Here are some points, each followed by its number:
0.1 -1.9 1.5 -2.2 0.8 -0.6 0.2 1.8 -0.3 -0.5 -3.8 -1.3 -0.1 -1.3 0.1 -1.1 0
0.5 0.6 -1.2 0.6 -0.5 -0.2 -1.1 -0.2 0.4 1.0 1.5 0.6 0.4 -0.2 -0.2 1.5 1
0.5 -0.3 -0.3 -0.3 -0.1 -0.5 -0.7 0.4 0.4 0.6 0.1 -0.2 0.5 -0.7 -0.4 0.6 2
0.5 -0.7 -0.4 0.2 0.5 0.1 -0.9 1.2 0.8 0.2 -0.6 0.4 -0.1 -0.5 1.3 0.3 3
-1.0 3.1 -1.4 1.7 -1.7 0.4 -0.8 -4.0 -1.1 0.8 4.5 1.9 -0.3 1.7 -0.7 1.7 4
0.5 -1.0 0.5 -1.2 0.3 -0.7 -0.9 0.7 0.3 0.8 -0.8 -0.8 0.6 -1.4 -0.7 0.3 5
0.1 -3.3 2.4 -2.4 2.0 -0.5 0.4 2.2 0.4 -1.0 -4.3 -2.3 -0.8 -1.8 0.7 -2.1 6
-0.3 3.1 -2.0 2.5 -1.7 0.8 1.1 -1.8 -0.6 0.0 3.5 2.0 0.5 2.5 -0.5 1.0 7
-0.1 -0.2 0.4 -0.4 0.2 -0.1 -0.1 0.0 -0.2 0.0 -0.5 0.0 -0.1 -0.2 0.0 -0.2 8
0.1 0.0 -0.3 -0.7 -0.2 -0.3 0.5 0.0 -0.7 -0.3 -0.9 -1.1 -0.2 -0.3 -0.4 0.4 9
0.1 0.9 -1.0 1.6 -0.4 0.2 -0.3 -1.0 0.8 0.4 2.4 0.9 0.2 0.7 0.1 0.4 10
0.3 -1.7 1.8 -2.3 1.1 0.1 1.5 2.4 -1.0 -0.8 -3.7 -1.5 -0.3 -0.7 -0.1 -1.2 11
1.0 -1.9 1.1 -0.9 1.0 -0.7 -0.2 2.0 1.6 1.1 -0.1 -1.1 1.4 -1.4 -1.4 -0.7 12
0.7 -0.5 -0.1 -0.8 0.2 -0.2 -0.3 1.1 -0.1 0.6 -0.4 -0.6 0.3 -0.8 -0.4 0.9 13
-0.9 1.9 0.1 -0.3 -1.1 -0.2 -0.5 -3.0 -1.6 0.9 2.6 0.5 0.1 0.6 -1.9 1.3 14
-0.4 3.0 -2.2 2.6 -1.7 0.5 0.4 -2.7 -0.3 0.2 4.2 1.6 0.3 2.1 -0.6 1.4 15
0.1 -0.6 -0.2 -0.5 0.2 -0.2 -0.8 0.7 0.0 -0.2 -1.7 -0.1 -0.4 -0.7 1.1 0.3 16
0.0 -1.1 1.2 -2.5 0.5 -0.4 0.3 1.4 -1.5 -0.6 -3.8 -1.4 -0.5 -1.1 0.1 -0.1 17
-0.6 0.8 0.3 -0.4 -0.4 -0.2 -0.9 -1.5 -1.0 0.5 0.7 0.6 -0.4 0.0 -0.2 0.8 18
0.5 -0.8 0.7 -0.8 0.5 -0.2 0.4 0.7 0.2 0.6 0.4 -1.0 0.5 -0.6 -1.3 0.0 19
0.5 -0.1 0.3 0.0 -0.2 -0.2 1.3 1.2 0.4 0.1 -0.3 -0.3 1.4 0.3 -1.3 -0.8 20
0.2 0.8 -1.5 0.7 -0.9 -0.5 -1.2 -0.1 0.2 0.3 -0.1 1.0 0.4 -0.1 0.7 1.1 21
-0.1 -1.0 1.0 -0.7 0.6 -0.2 0.3 0.4 0.5 -0.1 -0.9 -0.8 0.1 -0.5 -0.3 -1.1 22
0.0 -0.1 -0.1 0.0 0.1 0.3 1.1 0.6 -0.2 -0.9 -1.0 -0.5 -0.3 0.3 0.4 -0.5 23
0.6 -2.8 2.2 -2.6 1.5 -0.4 0.8 3.2 0.2 -0.3 -4.3 -1.9 0.5 -1.6 -0.4 -1.7 24
0.3 -1.1 1.1 -0.4 0.5 -0.4 0.5 1.2 0.9 0.2 -0.7 -0.3 1.0 -0.3 -0.9 -1.4 25
0.4 -0.2 -1.0 1.2 0.2 0.2 -0.5 0.5 1.2 0.0 0.6 0.5 -0.1 0.0 1.2 0.1 26
-0.1 0.1 -0.4 -0.1 -0.2 -0.2 -0.3 -0.6 -0.1 -0.1 0.1 -0.5 -0.3 -0.3 0.0 0.4 27
-0.5 2.9 -1.9 2.2 -1.4 0.9 0.5 -2.1 -0.9 -0.2 3.0 1.9 -0.3 2.1 0.4 1.3 28
-0.2 1.3 -1.0 1.7 -0.5 0.5 -0.3 -1.4 0.4 0.2 2.7 1.1 -0.1 1.0 0.3 0.6 29
0.2 -1.2 1.3 -1.1 0.8 -0.3 0.0 0.6 0.3 0.5 -0.4 -1.0 0.4 -0.8 -0.9 -0.6 30
-0.5 3.0 -2.1 2.5 -1.8 0.4 -0.8 -2.4 -0.2 0.6 3.5 2.8 0.5 1.8 0.2 1.5 31
0.5 -0.9 0.4 -0.3 0.4 -0.2 0.6 1.4 0.7 -0.2 -0.9 -0.6 0.6 -0.3 -0.3 -0.9 32
-0.6 3.1 -1.5 1.3 -1.6 0.8 0.4 -2.4 -1.9 0.2 3.1 1.6 -0.3 1.9 -0.5 2.0 33
0.4 -0.4 0.9 -0.9 0.2 -0.2 0.8 1.0 -0.1 0.7 0.1 -0.6 1.2 -0.2 -1.9 -0.3 34
-0.1 0.1 -0.6 -0.4 -0.2 -0.1 0.0 -0.2 -0.8 -0.7 -1.2 -0.7 -0.8 -0.3 0.7 0.6 35
0.0 -1.1 0.7 -0.6 0.8 0.2 0.7 0.7 0.0 -0.8 -1.3 -1.1 -0.8 -0.3 0.6 -0.9 36
1.0 -0.2 -0.6 -0.6 0.0 -0.1 0.0 1.4 -0.1 0.5 -0.2 -0.6 0.5 -0.6 -0.5 1.1 37
-1.2 3.9 -1.4 1.8 -2.3 0.3 -1.1 -3.8 -1.4 1.0 3.8 3.2 0.6 2.0 -0.8 2.0 38
0.1 -1.7 1.2 -0.5 1.3 -0.2 -0.9 0.2 1.3 0.4 0.3 -0.8 -0.2 -1.1 0.0 -0.9 39
0.2 -3.2 2.7 -1.9 2.2 0.4 2.3 3.7 0.4 -1.9 -5.1 -1.9 -0.7 -0.7 1.1 -3.4 40
0.4 0.1 -1.1 0.9 -0.1 0.0 -0.5 -0.1 0.6 0.1 0.9 0.1 -0.2 0.0 0.6 0.7 41
0.8 -0.7 0.0 -0.9 0.2 -0.3 -0.3 1.4 0.2 0.8 -0.4 -0.5 0.8 -0.9 -0.8 0.6 42
-0.1 -0.5 0.9 -0.6 0.2 -0.3 0.1 -0.3 0.3 0.1 0.0 -0.8 0.2 -0.5 -0.9 -0.7 43
-0.7 3.0 -1.5 2.3 -1.5 0.7 0.2 -2.4 -0.6 0.2 3.5 2.3 0.1 2.1 -0.1 1.0 44
0.4 -0.6 0.2 0.1 0.6 0.3 1.1 0.4 0.4 -0.4 0.5 -1.2 -0.1 0.1 -0.4 -0.5 45
-0.1 -0.7 0.9 -1.3 0.3 -0.3 -0.3 0.9 -0.6 -0.2 -2.5 -0.3 -0.2 -0.7 0.4 -0.3 46
0.6 -0.2 -1.4 0.6 0.0 -0.2 -0.5 -0.4 0.8 0.1 1.2 -1.0 -0.4 -0.5 0.3 1.0 47
0.5 0.5 -1.1 0.5 -0.4 -0.2 -1.2 -0.2 0.3 0.9 1.4 0.6 0.4 -0.2 -0.1 1.5 48
0.0 0.2 0.1 0.3 -0.2 0.1 0.8 0.9 0.0 -0.4 -0.9 0.6 0.6 0.6 0.0 -0.8 49
0.2 -0.5 0.4 0.1 0.4 0.4 0.9 1.2 0.3 -0.4 -0.7 0.1 0.1 0.3 0.3 -0.8 50
0.0 1.2 -1.6 2.4 -0.6 0.5 -0.1 -0.7 0.9 0.0 2.3 1.6 0.0 1.2 1.0 0.4 51
-0.2 -1.3 1.2 -1.9 0.7 -0.5 -0.1 0.4 -0.7 -0.4 -2.6 -1.5 -0.6 -1.2 0.1 -0.4 52
0.3 -1.0 0.5 -0.8 0.4 -0.7 -0.5 -0.1 0.7 0.6 0.4 -1.2 0.5 -1.1 -1.1 -0.1 53
-0.7 3.3 -2.1 3.0 -1.7 1.0 1.2 -2.3 -0.6 -0.5 3.4 2.1 0.0 2.8 0.1 0.7 54
0.3 -1.0 1.2 -0.4 0.5 -0.3 0.7 1.1 0.9 0.2 -0.4 -0.4 1.1 -0.3 -1.1 -1.5 55
0.3 -0.6 0.3 -0.5 0.5 0.3 0.5 1.4 -0.3 -0.4 -1.5 -0.3 -0.4 -0.2 0.7 -0.2 56
-0.8 3.2 -2.1 1.6 -2.0 0.3 -1.0 -2.8 -1.5 0.1 2.0 2.3 -0.5 1.6 0.8 2.2 57
0.1 0.5 -1.2 1.7 -0.2 0.3 -1.1 -0.3 1.1 0.5 1.8 1.5 0.1 0.4 1.0 0.6 58
-0.1 1.5 -1.6 2.3 -0.7 0.7 0.0 -0.8 0.5 0.0 2.4 1.7 0.0 1.4 0.8 0.6 59
0.2 -0.9 0.3 -0.2 0.6 -0.1 0.1 0.2 0.7 -0.1 0.1 -1.0 -0.2 -0.5 -0.1 -0.4 60
-0.9 0.7 0.3 -1.2 -0.4 -0.1 -1.0 -1.5 -2.0 -0.3 -1.4 0.2 -1.3 -0.2 0.8 1.0 61
-0.7 0.1 0.2 0.0 0.1 0.2 0.0 -0.9 -0.5 -0.8 -0.5 0.0 -1.1 0.3 0.9 -0.4 62
0.8 -0.4 -0.2 -0.7 0.0 -0.4 -0.2 1.3 0.0 0.7 -0.4 -0.4 0.6 -0.7 -0.6 0.8 63
0.7 -0.5 -0.2 -0.7 0.1 -0.3 -0.4 1.2 0.0 0.7 -0.5 -0.4 0.5 -0.8 -0.5 0.8 64
0.4 -0.5 0.0 0.1 0.0 -0.4 -1.1 1.4 0.9 0.4 -1.3 1.1 0.8 -0.6 0.9 -0.1 65
0.5 -1.5 0.7 -0.4 1.3 0.6 1.1 1.7 0.4 -0.5 -0.6 -1.2 -0.6 -0.2 0.4 -0.7 66
-1.0 2.9 -1.9 3.1 -1.5 0.9 -0.3 -2.7 -0.1 -0.2 3.3 2.9 -0.4 2.3 1.1 0.7 67
0.1 -0.5 0.4 -0.6 0.3 0.1 0.1 0.7 -0.2 -0.3 -1.0 -0.2 -0.2 -0.2 0.3 -0.2 68
0.4 -3.7 2.9 -2.7 2.2 -0.4 0.5 3.0 0.7 -0.8 -4.6 -2.4 -0.4 -2.1 0.5 -2.5 69
-0.5 2.0 -1.0 1.7 -1.2 0.2 -0.3 -1.6 -0.1 0.4 2.3 2.1 0.5 1.4 -0.2 0.5 70
-0.3 2.3 -2.0 2.6 -1.3 0.6 -0.3 -1.4 0.2 0.1 2.5 2.4 0.1 1.8 0.9 0.8 71
0.7 -2.8 2.3 -2.6 1.5 -0.5 0.9 3.4 0.2 -0.3 -4.2 -1.8 0.5 -1.6 -0.5 -1.8 72
0.3 -0.4 0.0 -0.2 0.5 0.4 0.7 1.0 -0.3 -0.5 -0.9 -0.4 -0.5 0.1 0.7 -0.1 73
-0.9 0.8 0.3 -1.1 -0.5 -0.1 -0.9 -1.4 -1.9 -0.2 -1.3 0.5 -1.0 -0.1 0.7 0.8 74
-0.5 1.6 -0.6 -0.1 -0.9 0.3 0.3 -2.1 -1.8 -0.1 1.5 -0.2 -0.8 0.7 -0.6 1.4 75
0.2 -1.1 0.5 -0.1 0.7 0.0 0.7 1.3 0.8 -0.5 -1.1 -0.6 0.1 -0.2 0.3 -1.3 76
0.0 -0.3 -0.3 0.9 0.3 0.1 -0.9 -0.2 1.1 0.3 0.9 0.6 -0.2 -0.1 0.9 0.0 77
-0.8 2.0 0.5 -0.3 -1.2 -0.2 -0.1 -1.9 -1.6 0.9 1.5 1.2 0.8 0.9 -1.9 0.8 78
0.5 -0.4 -0.6 0.6 0.2 -0.2 0.0 0.8 0.9 0.3 0.5 -0.1 0.5 0.0 -0.1 0.1 79
-0.4 2.1 -2.0 2.2 -1.1 0.6 -0.6 -1.9 -0.2 0.0 2.6 1.7 -0.5 1.3 0.9 1.4 80
0.2 -2.2 2.0 -2.5 1.2 -0.2 1.4 2.6 -0.5 -1.0 -4.5 -2.0 -0.3 -1.1 0.1 -1.8 81
0.2 -1.0 1.1 -0.9 0.6 -0.3 -0.1 0.6 0.5 0.6 0.0 -0.7 0.5 -0.7 -1.0 -0.5 82
0.5 -1.0 0.3 -0.6 0.4 -0.2 0.0 2.0 0.4 -0.1 -2.2 -0.1 0.4 -0.7 0.5 -0.5 83
0.4 -0.1 -0.2 -1.4 -0.2 -0.2 0.2 0.6 -1.3 -0.1 -1.4 -1.0 -0.3 -0.6 -0.3 1.2 84
0.4 0.5 -1.2 1.6 -0.2 0.1 -1.3 -0.1 1.2 0.7 1.7 1.6 0.4 0.3 0.9 0.6 85
0.2 -0.4 0.2 -0.9 0.0 -0.7 -0.3 -0.1 -0.1 0.4 -0.3 -1.1 0.4 -0.9 -1.2 0.3 86
0.7 -1.2 -0.5 -0.4 0.3 -0.4 -0.7 2.3 0.7 -0.3 -3.0 -0.2 0.2 -1.0 1.4 -0.1 87
0.6 -0.7 -0.4 0.1 0.0 -0.7 -1.1 1.1 1.2 0.6 -0.6 0.2 0.9 -0.9 0.2 0.0 88
-1.0 2.0 -0.7 1.1 -1.0 0.3 0.1 -2.9 -1.0 -0.3 2.2 0.8 -0.7 1.3 -0.1 0.6 89
0.3 -2.0 0.9 -1.6 1.0 -0.8 -1.7 1.0 0.7 0.4 -1.9 -1.0 -0.2 -2.0 0.5 -0.1 90
-1.0 2.8 -1.0 1.5 -1.5 0.4 0.2 -3.3 -1.1 0.1 3.3 1.3 -0.1 1.7 -0.9 0.9 91
0.0 -0.4 0.8 -1.1 0.2 -0.1 -0.2 0.7 -0.5 0.0 -1.6 0.0 0.0 -0.4 0.2 -0.1 92
0.4 -0.4 0.9 -0.9 0.1 -0.1 0.7 0.8 -0.1 0.7 0.1 -0.6 1.1 -0.3 -1.8 -0.3 93
-0.9 0.7 0.3 -1.2 -0.4 -0.2 -0.9 -1.3 -1.9 -0.2 -1.3 0.3 -1.0 -0.2 0.6 0.9 94
0.0 1.3 -1.6 2.3 -0.6 0.6 0.0 -0.8 0.7 -0.1 2.3 1.4 0.0 1.3 0.8 0.4 95
-0.2 -0.3 0.3 -1.0 0.1 -0.4 -0.2 -1.0 -0.5 0.0 0.2 -1.4 -0.5 -0.7 -0.7 0.3 96
0.0 -0.7 0.8 -1.5 0.0 -1.1 -1.6 -0.2 -0.2 0.7 -1.4 -0.4 0.3 -1.5 -0.5 0.4 97
0.4 0.0 -0.3 -1.3 -0.2 -0.2 0.2 0.4 -1.3 0.0 -1.1 -1.1 -0.3 -0.5 -0.4 1.2 98
-0.7 2.5 -2.3 2.4 -1.3 0.4 -0.8 -2.9 -0.4 -0.2 2.9 1.6 -0.9 1.4 1.1 1.6 99
0.1 -0.6 0.5 0.0 0.7 0.6 1.0 1.5 0.1 -0.8 -1.6 0.1 -0.5 0.3 1.1 -1.0 100
0.0 -3.3 2.5 -2.5 2.1 -0.3 0.6 2.1 0.3 -1.1 -4.4 -2.6 -0.9 -1.8 0.7 -2.2 101
0.2 -0.9 0.4 -0.3 0.5 0.0 0.8 1.4 0.3 -0.7 -1.7 -0.4 0.1 -0.1 0.5 -1.0 102
-0.5 1.8 -0.6 0.0 -0.9 0.4 0.3 -2.2 -1.7 0.0 1.7 -0.1 -0.7 0.8 -0.8 1.6 103
-0.4 -0.8 2.3 -1.6 0.6 -0.3 -0.5 -0.3 -0.3 1.1 0.1 -0.1 0.6 -0.7 -1.6 -0.7 104
0.6 -0.5 0.2 -0.6 -0.1 -0.6 0.1 1.1 0.4 0.4 -0.9 -0.5 1.1 -0.7 -1.0 -0.2 105
-0.3 -0.1 0.2 -0.3 0.2 0.1 0.6 -0.8 -0.4 -0.6 0.2 -0.9 -0.8 0.1 -0.1 -0.2 106
0.4 -1.7 1.0 -1.4 0.9 -0.7 -0.8 0.7 0.6 0.5 -1.0 -1.5 0.3 -1.6 -0.6 -0.3 107
-0.2 -0.1 0.8 -1.4 0.1 -0.2 -0.5 -0.2 -1.1 0.2 -1.0 -0.3 -0.4 -0.6 -0.2 0.4 108
0.6 -1.0 -0.1 -0.4 0.3 -0.5 -1.0 1.1 0.7 0.5 -0.9 -0.2 0.4 -1.0 0.4 0.3 109
0.7 0.2 -1.2 0.8 -0.3 0.0 -0.1 0.5 0.7 0.4 1.0 0.1 0.4 0.0 0.0 0.8 110
-0.5 2.2 -0.8 1.0 -1.3 0.3 0.4 -2.3 -1.0 0.4 3.0 0.8 0.3 1.4 -1.3 1.0 111
0.4 1.7 -0.6 1.7 -0.8 0.8 0.7 0.6 0.3 1.1 2.7 2.3 1.6 1.6 -1.0 0.4 112
0.2 -2.5 2.0 -2.3 1.4 -0.1 1.4 2.8 -0.3 -1.3 -4.9 -1.9 -0.5 -1.1 0.6 -2.0 113
0.1 -1.6 1.1 -0.6 1.1 0.1 1.1 1.1 0.6 -0.6 -1.2 -1.3 -0.2 -0.4 -0.1 -1.6 114
0.5 -0.9 0.8 -0.7 0.6 -0.2 0.2 0.8 0.4 0.6 0.2 -0.9 0.5 -0.6 -1.1 -0.2 115
0.1 -1.2 0.6 -1.1 0.6 -0.4 -0.1 0.2 0.1 -0.2 -1.2 -1.5 -0.4 -1.0 -0.1 -0.4 116
0.5 0.7 -1.0 -0.2 -0.7 0.0 0.9 1.0 -0.9 -0.1 -0.9 -0.1 0.6 0.2 -0.4 1.0 117
-0.3 1.3 -1.5 2.2 -0.6 0.7 0.2 -0.9 0.5 -0.6 1.4 1.5 -0.4 1.5 1.4 0.0 118
0.2 -0.5 0.1 0.4 0.5 0.5 1.7 1.1 0.4 -0.9 -0.5 -0.6 0.0 0.6 0.1 -1.2 119
0.1 0.3 0.0 -0.5 -0.2 -0.1 0.0 -0.1 -0.6 0.3 0.1 -0.2 0.1 -0.1 -0.6 0.6 120
-0.5 -0.5 1.1 -0.7 0.5 0.0 0.5 -0.5 -0.4 -0.4 -0.5 -0.8 -0.5 -0.1 -0.2 -0.8 121
0.7 -0.1 -0.9 0.9 -0.1 0.0 -0.6 1.2 1.1 0.5 0.2 0.8 0.8 0.0 0.5 0.3 122
New points follow, each followed by the numbers of its five nearest points above, looking only along the 7 directions in which the numbered points spread most, nearest first.
-0.1 0.5 0.2 -0.2 -0.2 0.1 0.6 -0.3 -0.6 0.1 0.6 -0.1 0.2 0.4 -0.8 0.1 120 27 106 8 43
0.6 -2.2 1.1 -1.6 1.1 -1.0 -1.8 1.4 1.1 0.8 -1.8 -0.9 0.3 -2.2 0.1 -0.2 90 107 5 109 97
0.2 -1.3 1.8 -2.2 0.5 -0.4 0.3 2.4 -0.7 0.1 -3.7 -0.2 0.8 -0.9 -0.5 -0.9 0 11 17 46 24
0.1 -0.2 -0.3 0.9 0.2 0.2 -1.0 0.0 1.2 0.1 1.0 0.8 -0.1 0.0 0.9 -0.2 77 26 41 58 122
-0.2 0.1 -0.6 -0.2 -0.1 0.1 0.1 -0.5 -0.8 -0.8 -0.7 -0.6 -1.1 -0.1 0.9 0.6 35 62 27 106 9
0.9 -0.3 -0.7 -0.4 0.0 -0.1 0.1 1.3 0.0 0.4 -0.2 -0.6 0.3 -0.5 -0.3 1.0 37 63 13 64 42
0.7 0.2 -1.1 0.7 -0.3 0.0 -0.1 0.7 0.6 0.5 1.0 0.2 0.7 0.0 -0.3 0.7 110 79 122 41 1
0.1 -3.4 2.8 -1.9 2.2 0.2 2.2 3.2 0.9 -1.7 -4.6 -2.3 -0.6 -0.8 0.6 -3.6 40 113 69 101 6
-1.0 3.2 -1.5 1.9 -1.7 0.4 -0.7 -3.8 -1.1 0.6 4.3 2.0 -0.2 1.8 -0.6 1.7 4 38 91 15 44
-0.6 0.1 0.1 0.2 0.1 0.1 -0.2 -0.8 -0.1 -0.7 -0.5 0.2 -0.7 0.3 0.9 -0.6 62 8 106 27 35
0.2 -1.9 1.3 -0.7 1.3 -0.4 -1.1 0.4 1.5 0.7 0.4 -0.8 0.1 -1.4 -0.2 -0.8 39 107 82 30 53
-0.2 -0.2 0.3 -0.4 0.1 -0.2 -0.4 0.0 -0.2 0.0 -0.7 0.0 -0.1 -0.3 0.2 0.0 8 68 92 27 120
0.0 0.6 -1.6 1.3 -0.3 0.2 -0.6 -0.7 0.2 -0.4 0.7 0.5 -0.9 0.4 1.6 1.0 41 26 58 21 118
0.2 0.0 0.5 0.0 0.0 0.0 0.9 0.8 0.2 0.1 -0.2 0.1 0.9 0.3 -0.9 -0.8 20 49 50 93 32
-0.1 -0.1 -0.1 0.0 0.1 0.3 1.0 0.3 -0.5 -1.2 -1.2 -0.6 -0.7 0.4 0.7 -0.5 23 73 68 56 35
0.4 -0.7 -0.4 0.2 0.5 0.0 -1.1 0.9 0.7 0.2 -0.6 0.4 -0.2 -0.5 1.4 0.3 3 109 16 65 88
0.2 1.1 -1.8 0.8 -1.2 -0.5 -1.7 -0.2 0.1 0.5 0.0 1.4 0.5 -0.2 0.8 1.6 21 48 1 85 41
0.1 1.6 -0.5 2.6 -0.7 0.7 0.4 -0.3 1.4 1.0 3.7 2.6 1.6 1.9 -0.7 -0.5 112 70 59 51 95
0.3 -0.9 0.3 -0.2 0.5 -0.2 0.0 0.7 0.7 0.0 -0.5 -0.6 0.0 -0.6 0.0 -0.5 60 32 22 68 76
-0.7 0.6 0.4 -0.7 -0.2 0.1 -0.2 -1.2 -1.4 0.0 0.0 0.2 -0.8 0.1 0.0 0.6 18 94 74 120 61
-0.4 -0.7 1.1 -0.7 0.5 -0.1 0.2 -0.4 -0.1 -0.2 -0.4 -0.5 -0.3 -0.3 -0.2 -0.8 121 43 22 8 60
-0.2 -0.2 0.5 -0.5 0.2 -0.2 -0.2 0.0 -0.3 -0.1 -0.7 0.0 -0.3 -0.2 0.1 -0.1 8 68 92 108 27
0.5 -1.3 0.7 -1.0 0.6 -0.4 -0.7 1.8 0.4 0.3 -2.1 -0.2 0.4 -1.1 0.4 -0.3 83 109 46 87 92
0.4 -0.9 0.5 -1.1 0.2 -0.7 -0.9 0.7 0.3 0.7 -0.7 -0.6 0.6 -1.2 -0.7 0.2 5 42 64 86 13
0.3 -0.9 0.2 -0.3 0.6 0.0 0.2 0.2 0.4 -0.2 -0.1 -1.1 -0.4 -0.4 0.0 -0.2 60 45 68 8 22
-1.0 2.1 0.0 -0.3 -1.2 -0.1 -0.2 -3.1 -1.9 0.6 2.3 0.4 -0.1 0.8 -1.7 1.3 14 78 103 75 111
0.2 -0.5 -0.4 -0.4 0.1 -0.4 -1.2 0.6 0.2 0.0 -1.5 0.2 -0.2 -0.8 1.0 0.4 16 109 3 65 68
0.7 -1.2 -0.3 -0.5 0.3 -0.4 -0.4 2.3 0.6 -0.3 -3.0 -0.2 0.3 -0.9 1.3 -0.2 87 83 16 102 56
0.0 0.1 -0.4 -0.1 -0.1 -0.2 -0.2 -0.6 -0.2 -0.2 0.1 -0.6 -0.4 -0.2 0.0 0.4 27 120 106 8 9
-0.4 -0.4 1.6 -1.8 -0.2 -1.1 -1.9 -0.5 -0.4 1.5 -0.8 0.5 1.0 -1.3 -1.3 0.2 97 104 5 108 86
0.1 -3.3 2.7 -1.9 2.3 0.2 2.4 2.9 0.6 -1.7 -4.1 -2.6 -0.6 -0.8 0.3 -3.4 40 113 101 69 6
0.4 -0.2 -0.3 -0.3 -0.2 -0.5 -0.8 0.3 0.4 0.7 0.1 -0.1 0.6 -0.6 -0.4 0.7 2 64 63 13 120
0.0 0.0 -0.5 1.1 0.1 0.2 -0.9 -0.1 1.0 0.2 0.9 0.9 -0.2 0.1 1.1 0.1 77 26 41 58 85
-1.0 2.8 -1.1 1.5 -1.6 0.4 0.2 -3.2 -1.1 0.3 3.4 1.4 0.0 1.8 -1.0 1.0 91 111 33 44 4
0.5 -0.9 0.5 -1.0 0.2 -0.7 -0.6 1.0 0.4 0.7 -0.8 -0.6 0.9 -1.1 -0.9 0.1 5 42 105 64 63
1.0 -1.8 0.9 -0.9 0.9 -0.6 -0.2 1.9 1.5 1.0 -0.3 -1.1 1.3 -1.4 -1.3 -0.6 12 107 82 115 30
-1.2 3.8 -1.2 1.7 -2.3 0.1 -1.0 -3.6 -1.4 1.1 3.8 3.1 0.7 1.9 -0.9 1.7 38 4 31 44 91
0.3 -0.4 0.1 0.3 0.4 0.3 1.1 0.4 0.4 -0.3 0.6 -0.9 -0.1 0.2 -0.4 -0.6 45 60 119 50 106
0.1 -0.6 0.2 -0.1 0.2 0.0 0.5 1.3 0.3 -0.7 -1.9 0.0 0.1 0.0 0.7 -0.9 102 100 56 50 76
0.1 -3.5 2.9 -1.9 2.4 0.3 2.6 3.2 0.7 -2.0 -4.6 -2.7 -0.8 -0.7 0.6 -3.7 40 113 101 69 6
0.4 -1.7 0.9 -1.3 0.8 -0.7 -0.8 0.7 0.7 0.5 -0.8 -1.3 0.3 -1.6 -0.6 -0.3 107 5 30 116 82
-0.5 -0.5 1.3 -0.8 0.5 0.0 0.4 -0.3 -0.3 -0.3 -0.5 -0.7 -0.4 -0.1 -0.4 -0.9 121 43 22 8 106
0.8 -0.7 -0.6 0.6 0.6 0.2 0.2 1.1 1.2 0.2 0.7 -0.4 0.2 -0.2 0.2 0.0 79 110 26 122 60
0.1 0.3 0.0 -0.6 -0.2 0.0 0.3 -0.1 -0.9 0.1 0.1 -0.5 -0.1 -0.1 -0.7 0.7 120 9 27 8 98
0.7 0.2 -1.1 0.8 -0.2 0.0 0.0 0.5 0.7 0.4 1.1 0.0 0.5 0.0 -0.2 0.6 110 79 41 122 1
-0.4 2.1 -0.8 1.0 -1.3 0.1 0.4 -1.9 -0.8 0.6 2.9 0.9 0.7 1.3 -1.6 0.9 111 91 70 78 14
0.6 -1.3 0.0 -0.6 0.5 -0.8 -0.8 0.2 1.0 0.7 0.4 -1.5 0.3 -1.5 -0.7 0.4 53 5 86 2 115
-0.7 0.9 0.1 -0.3 -0.5 -0.1 -1.1 -1.8 -1.0 0.5 0.9 0.7 -0.5 0.1 -0.1 1.0 18 75 27 103 120
0.4 -0.3 -0.9 1.2 0.3 0.3 -0.4 0.4 1.2 -0.2 0.6 0.4 -0.3 0.1 1.2 0.1 26 77 41 122 79
0.5 -1.0 0.4 -1.0 0.2 -0.8 -0.8 0.8 0.5 0.7 -0.8 -0.6 0.8 -1.2 -0.7 0.1 5 42 105 64 109
-0.9 3.0 -1.9 1.5 -1.8 0.3 -0.9 -2.9 -1.5 0.1 2.0 2.1 -0.6 1.4 0.6 2.0 57 99 33 80 28
0.4 -0.9 0.5 -1.1 0.3 -0.7 -0.8 0.5 0.2 0.9 -0.5 -0.7 0.6 -1.2 -0.9 0.4 5 86 42 53 64
-0.5 -0.5 1.0 -0.6 0.5 0.1 0.3 -0.6 -0.4 -0.5 -0.4 -0.6 -0.7 -0.1 0.0 -0.7 121 106 8 43 62
0.0 -0.2 -0.2 -0.2 0.1 0.3 1.1 0.5 -0.5 -1.1 -1.4 -0.8 -0.7 0.2 0.7 -0.4 23 73 56 36 68
0.8 -1.6 0.5 0.1 0.9 -0.4 -1.3 1.5 2.1 1.1 0.4 0.1 1.0 -1.1 -0.1 -0.5 88 12 39 109 82
-0.1 0.1 -0.6 -0.5 -0.3 -0.2 -0.2 -0.2 -0.7 -0.5 -1.2 -0.6 -0.6 -0.3 0.5 0.6 35 9 27 98 16
0.2 -1.1 0.5 -0.9 0.3 -0.9 -1.3 0.1 0.7 0.7 -0.6 -0.7 0.5 -1.4 -0.6 -0.1 5 53 97 107 86
0.5 -4.0 2.9 -2.9 2.4 -0.4 0.7 3.6 0.8 -0.7 -4.9 -2.5 -0.2 -2.1 0.4 -2.5 69 6 101 24 72
0.2 -1.8 1.5 -1.8 1.0 -0.1 0.3 2.2 -0.2 -0.4 -3.5 -0.8 -0.2 -1.1 0.6 -1.0 0 11 17 81 52
0.2 -0.6 0.2 -0.2 0.2 0.0 0.7 1.4 0.1 -0.7 -2.0 -0.2 0.0 0.0 0.6 -0.8 102 56 100 76 50
0.7 0.3 -1.2 1.1 -0.5 -0.1 -0.4 0.7 0.8 0.7 1.0 0.6 0.7 0.1 0.1 0.9 110 122 41 1 48
